In the data rows, the value 128 means zero.
Here is a table of points, one per row:
(93, 158, 82, 166, 171, 105, 97, 121, 128, 161, 209, 113, 122, 155, 93, 104, 127, 132, 134,
 166, 236, 80, 149, 151, 118, 116, 77, 111, 139, 71, 193, 86, 28, 91, 105, 174, 76, 134,
 80, 146, 188, 174, 179)
(70, 146, 34, 162, 121, 89, 73, 109, 130, 133, 136, 159, 180, 138, 172, 110, 133, 157, 115,
 154, 152, 174, 176, 108, 146, 106, 107, 170, 82, 94, 105, 133, 84, 87, 181, 98, 146, 180,
 66, 163, 224, 147, 133)
(119, 160, 111, 208, 115, 85, 112, 92, 171, 171, 176, 135, 135, 156, 93, 110, 132, 179, 100,
 182, 128, 102, 80, 107, 106, 240, 132, 89, 81, 99, 131, 83, 140, 84, 99, 124, 109, 105,
 144, 189, 196, 182, 162)
(108, 161, 71, 99, 102, 119, 79, 126, 136, 125, 169, 180, 163, 113, 163, 119, 208, 78, 154,
 115, 65, 84, 142, 107, 144, 120, 81, 127, 112, 178, 110, 141, 119, 114, 103, 140, 202, 169,
 61, 170, 131, 105, 114)
(93, 92, 225, 176, 157, 113, 85, 202, 76, 81, 163, 187, 143, 163, 163, 140, 127, 126, 149,
 107, 52, 204, 128, 154, 167, 74, 120, 86, 110, 100, 148, 149, 88, 130, 124, 116, 131, 62,
 206, 121, 123, 152, 94)
(131, 80, 150, 147, 89, 134, 92, 118, 154, 122, 103, 173, 120, 121, 197, 123, 146, 140, 141,
 92, 101, 76, 103, 185, 117, 125, 144, 148, 156, 159, 137, 150, 212, 150, 180, 129, 120, 143,
 89, 62, 125, 84, 142)
(89, 120, 121, 149, 149, 177, 144, 120, 122, 176, 38, 150, 122, 84, 103, 122, 102, 78, 112,
 95, 119, 156, 141, 49, 58, 137, 182, 138, 190, 194, 103, 108, 152, 165, 167, 90, 146, 187,
 157, 81, 88, 130, 157)
(163, 90, 185, 159, 154, 103, 109, 186, 80, 67, 146, 154, 71, 163, 136, 167, 141, 104, 143,
 121, 93, 176, 191, 120, 124, 141, 101, 183, 119, 103, 162, 161, 128, 161, 100, 163, 145, 100,
 122, 116, 141, 100, 81)
(162, 127, 134, 184, 82, 154, 157, 72, 148, 138, 94, 100, 121, 109, 150, 119, 130, 65, 126,
 146, 120, 139, 99, 174, 150, 151, 112, 185, 215, 183, 134, 162, 102, 145, 219, 106, 134, 128,
 170, 80, 98, 149, 130)
(203, 186, 115, 89, 54, 125, 81, 42, 218, 177, 127, 97, 76, 193, 84, 180, 134, 164, 98,
 174, 164, 123, 108, 79, 92, 185, 81, 54, 54, 121, 184, 81, 134, 92, 170, 139, 19, 81,
 121, 135, 119, 193, 143)
(212, 125, 129, 122, 88, 200, 208, 120, 39, 134, 148, 133, 169, 26, 127, 157, 133, 139, 114,
 133, 131, 108, 88, 123, 91, 129, 110, 160, 121, 154, 170, 116, 172, 170, 134, 132, 118, 111,
 136, 96, 131, 149, 206)
(64, 64, 117, 88, 147, 92, 105, 149, 56, 89, 169, 168, 61, 195, 141, 169, 95, 117, 173,
 73, 54, 156, 133, 167, 111, 115, 132, 142, 73, 61, 107, 152, 69, 141, 85, 159, 176, 46,
 225, 100, 141, 205, 81)
(130, 71, 145, 116, 105, 167, 116, 159, 115, 108, 163, 147, 142, 143, 107, 104, 118, 168, 137,
 129, 127, 104, 101, 121, 134, 122, 58, 150, 129, 160, 92, 170, 180, 109, 216, 118, 172, 180,
 77, 77, 92, 89, 110)
(45, 82, 153, 118, 111, 131, 124, 162, 186, 131, 86, 174, 163, 96, 118, 155, 173, 111, 135,
 132, 148, 86, 129, 107, 186, 188, 150, 178, 160, 188, 77, 80, 108, 183, 167, 96, 142, 111,
 135, 22, 95, 90, 132)
(117, 164, 132, 122, 99, 151, 128, 152, 93, 132, 146, 125, 104, 100, 125, 129, 159, 102, 106,
 165, 115, 109, 114, 192, 85, 137, 98, 85, 130, 127, 118, 106, 185, 109, 162, 94, 134, 88,
 109, 130, 105, 54, 108)
(126, 142, 73, 131, 144, 187, 69, 158, 152, 127, 127, 154, 158, 105, 79, 121, 119, 135, 124,
 172, 83, 101, 134, 178, 138, 123, 150, 139, 160, 129, 85, 142, 122, 113, 114, 155, 71, 154,
 95, 129, 139, 128, 120)
(136, 104, 84, 88, 133, 139, 123, 61, 150, 195, 199, 77, 145, 126, 108, 104, 160, 168, 112,
 151, 116, 129, 128, 69, 109, 104, 149, 105, 173, 86, 160, 113, 73, 148, 152, 146, 102, 146,
 140, 139, 151, 89, 88)
(117, 170, 143, 142, 111, 88, 100, 158, 157, 161, 87, 97, 144, 189, 27, 141, 105, 189, 50,
 154, 113, 74, 163, 149, 87, 153, 137, 79, 113, 102, 225, 86, 80, 91, 153, 159, 108, 128,
 101, 167, 163, 153, 187)
(175, 181, 112, 57, 115, 124, 136, 176, 173, 115, 81, 67, 121, 93, 117, 79, 132, 154, 194,
 89, 151, 145, 134, 120, 147, 38, 105, 168, 150, 110, 82, 143, 156, 132, 89, 154, 193, 87,
 225, 167, 143, 136, 109)
(126, 116, 217, 33, 255, 0, 63, 111, 61, 114, 85, 125, 44, 142, 170, 178, 39, 100, 152,
 66, 96, 209, 42, 58, 154, 105, 61, 168, 79, 142, 108, 189, 97, 134, 24, 187, 80, 34,
 205, 146, 168, 97, 118)
(96, 71, 102, 125, 75, 143, 142, 101, 173, 77, 95, 127, 119, 78, 108, 164, 126, 126, 129,
 122, 163, 115, 149, 141, 96, 168, 131, 132, 148, 210, 110, 125, 134, 158, 97, 81, 122, 212,
 193, 95, 82, 66, 136)
(175, 135, 136, 122, 106, 137, 231, 165, 97, 99, 71, 103, 92, 84, 144, 67, 140, 149, 133,
 98, 125, 102, 182, 89, 77, 103, 131, 79, 132, 130, 137, 171, 87, 113, 128, 72, 61, 106,
 122, 141, 161, 152, 43)
(201, 132, 189, 1, 167, 155, 180, 118, 173, 153, 110, 95, 144, 78, 114, 15, 84, 90, 144,
 172, 158, 138, 255, 90, 123, 86, 248, 69, 98, 51, 110, 179, 129, 79, 90, 170, 99, 121,
 175, 99, 65, 134, 105)
(209, 109, 137, 117, 85, 166, 198, 47, 101, 73, 115, 134, 207, 132, 138, 129, 135, 110, 144,
 120, 139, 160, 61, 123, 58, 142, 168, 203, 141, 118, 136, 47, 77, 148, 79, 111, 151, 130,
 77, 145, 83, 95, 118)
(129, 92, 85, 153, 152, 123, 171, 177, 230, 88, 55, 106, 85, 88, 165, 90, 66, 128, 170,
 145, 119, 120, 31, 54, 202, 84, 132, 136, 161, 81, 117, 189, 146, 116, 105, 165, 176, 90,
 153, 154, 118, 149, 150)
(121, 138, 170, 118, 118, 144, 160, 136, 62, 136, 174, 100, 156, 96, 186, 186, 141, 97, 149,
 74, 118, 118, 111, 215, 103, 176, 210, 162, 117, 100, 130, 171, 167, 120, 171, 116, 104, 205,
 140, 171, 135, 122, 119)
(116, 141, 141, 103, 44, 91, 157, 204, 106, 120, 121, 152, 95, 174, 123, 89, 145, 95, 114,
 148, 90, 151, 96, 93, 169, 105, 79, 161, 122, 119, 124, 123, 227, 102, 114, 64, 120, 146,
 115, 96, 86, 98, 132)
(89, 145, 181, 110, 180, 97, 183, 57, 140, 97, 250, 134, 189, 118, 150, 173, 181, 113, 162,
 100, 170, 165, 103, 169, 150, 97, 255, 171, 164, 158, 134, 110, 163, 209, 142, 76, 137, 148,
 84, 225, 136, 229, 118)
(136, 186, 117, 149, 138, 159, 116, 118, 132, 175, 106, 80, 40, 144, 84, 157, 156, 214, 63,
 172, 168, 85, 204, 198, 110, 156, 149, 102, 147, 155, 149, 132, 114, 51, 87, 125, 90, 99,
 103, 166, 90, 131, 216)
(100, 125, 103, 116, 97, 163, 129, 139, 122, 168, 118, 130, 163, 211, 167, 97, 131, 119, 119,
 164, 169, 129, 109, 129, 168, 118, 105, 91, 90, 166, 127, 150, 168, 162, 132, 115, 155, 152,
 112, 176, 173, 100, 87)
(107, 127, 157, 206, 119, 123, 125, 138, 114, 88, 137, 187, 84, 160, 128, 173, 33, 75, 129,
 77, 100, 187, 130, 106, 249, 117, 86, 82, 132, 131, 60, 158, 134, 161, 180, 255, 166, 109,
 135, 113, 148, 50, 126)
(105, 154, 87, 177, 249, 119, 97, 126, 186, 130, 162, 92, 220, 185, 110, 180, 118, 101, 120,
 75, 141, 110, 153, 134, 123, 140, 126, 126, 85, 168, 108, 87, 90, 107, 108, 52, 172, 111,
 107, 63, 137, 145, 195)
(134, 150, 126, 160, 152, 175, 144, 65, 96, 145, 99, 92, 95, 102, 111, 97, 137, 173, 110,
 127, 144, 101, 131, 134, 140, 125, 114, 78, 121, 89, 110, 78, 108, 146, 68, 108, 97, 173,
 84, 123, 119, 146, 142)
(152, 109, 87, 138, 137, 119, 122, 167, 76, 144, 87, 110, 160, 92, 151, 105, 146, 155, 97,
 143, 181, 137, 145, 158, 122, 129, 113, 98, 147, 113, 170, 81, 177, 128, 108, 143, 177, 173,
 85, 151, 58, 131, 74)
Along one direction, these points spread out more than along any other. Take the direction at right angles to it along which they spread out most. Then take the direction at right angles to both along which they spread out most. Go by this last direction. Where along it does each point below lie, from 0 to 99? 50 is the average, and the first point above lies past it. One standard deviation of the points above along it is 16.
(136, 186, 117, 149, 138, 159, 116, 118, 132, 175, 106, 80, 40, 144, 84, 157, 156, 214, 63,
 172, 168, 85, 204, 198, 110, 156, 149, 102, 147, 155, 149, 132, 114, 51, 87, 125, 90, 99,
 103, 166, 90, 131, 216) 42
(93, 92, 225, 176, 157, 113, 85, 202, 76, 81, 163, 187, 143, 163, 163, 140, 127, 126, 149,
 107, 52, 204, 128, 154, 167, 74, 120, 86, 110, 100, 148, 149, 88, 130, 124, 116, 131, 62,
 206, 121, 123, 152, 94) 62
(129, 92, 85, 153, 152, 123, 171, 177, 230, 88, 55, 106, 85, 88, 165, 90, 66, 128, 170,
 145, 119, 120, 31, 54, 202, 84, 132, 136, 161, 81, 117, 189, 146, 116, 105, 165, 176, 90,
 153, 154, 118, 149, 150) 33
(126, 142, 73, 131, 144, 187, 69, 158, 152, 127, 127, 154, 158, 105, 79, 121, 119, 135, 124,
 172, 83, 101, 134, 178, 138, 123, 150, 139, 160, 129, 85, 142, 122, 113, 114, 155, 71, 154,
 95, 129, 139, 128, 120) 53
(131, 80, 150, 147, 89, 134, 92, 118, 154, 122, 103, 173, 120, 121, 197, 123, 146, 140, 141,
 92, 101, 76, 103, 185, 117, 125, 144, 148, 156, 159, 137, 150, 212, 150, 180, 129, 120, 143,
 89, 62, 125, 84, 142) 59
(175, 135, 136, 122, 106, 137, 231, 165, 97, 99, 71, 103, 92, 84, 144, 67, 140, 149, 133,
 98, 125, 102, 182, 89, 77, 103, 131, 79, 132, 130, 137, 171, 87, 113, 128, 72, 61, 106,
 122, 141, 161, 152, 43) 20
(119, 160, 111, 208, 115, 85, 112, 92, 171, 171, 176, 135, 135, 156, 93, 110, 132, 179, 100,
 182, 128, 102, 80, 107, 106, 240, 132, 89, 81, 99, 131, 83, 140, 84, 99, 124, 109, 105,
 144, 189, 196, 182, 162) 64
(93, 158, 82, 166, 171, 105, 97, 121, 128, 161, 209, 113, 122, 155, 93, 104, 127, 132, 134,
 166, 236, 80, 149, 151, 118, 116, 77, 111, 139, 71, 193, 86, 28, 91, 105, 174, 76, 134,
 80, 146, 188, 174, 179) 63
(105, 154, 87, 177, 249, 119, 97, 126, 186, 130, 162, 92, 220, 185, 110, 180, 118, 101, 120,
 75, 141, 110, 153, 134, 123, 140, 126, 126, 85, 168, 108, 87, 90, 107, 108, 52, 172, 111,
 107, 63, 137, 145, 195) 74
(163, 90, 185, 159, 154, 103, 109, 186, 80, 67, 146, 154, 71, 163, 136, 167, 141, 104, 143,
 121, 93, 176, 191, 120, 124, 141, 101, 183, 119, 103, 162, 161, 128, 161, 100, 163, 145, 100,
 122, 116, 141, 100, 81) 56
(96, 71, 102, 125, 75, 143, 142, 101, 173, 77, 95, 127, 119, 78, 108, 164, 126, 126, 129,
 122, 163, 115, 149, 141, 96, 168, 131, 132, 148, 210, 110, 125, 134, 158, 97, 81, 122, 212,
 193, 95, 82, 66, 136) 46
(89, 145, 181, 110, 180, 97, 183, 57, 140, 97, 250, 134, 189, 118, 150, 173, 181, 113, 162,
 100, 170, 165, 103, 169, 150, 97, 255, 171, 164, 158, 134, 110, 163, 209, 142, 76, 137, 148,
 84, 225, 136, 229, 118) 63
(212, 125, 129, 122, 88, 200, 208, 120, 39, 134, 148, 133, 169, 26, 127, 157, 133, 139, 114,
 133, 131, 108, 88, 123, 91, 129, 110, 160, 121, 154, 170, 116, 172, 170, 134, 132, 118, 111,
 136, 96, 131, 149, 206) 39
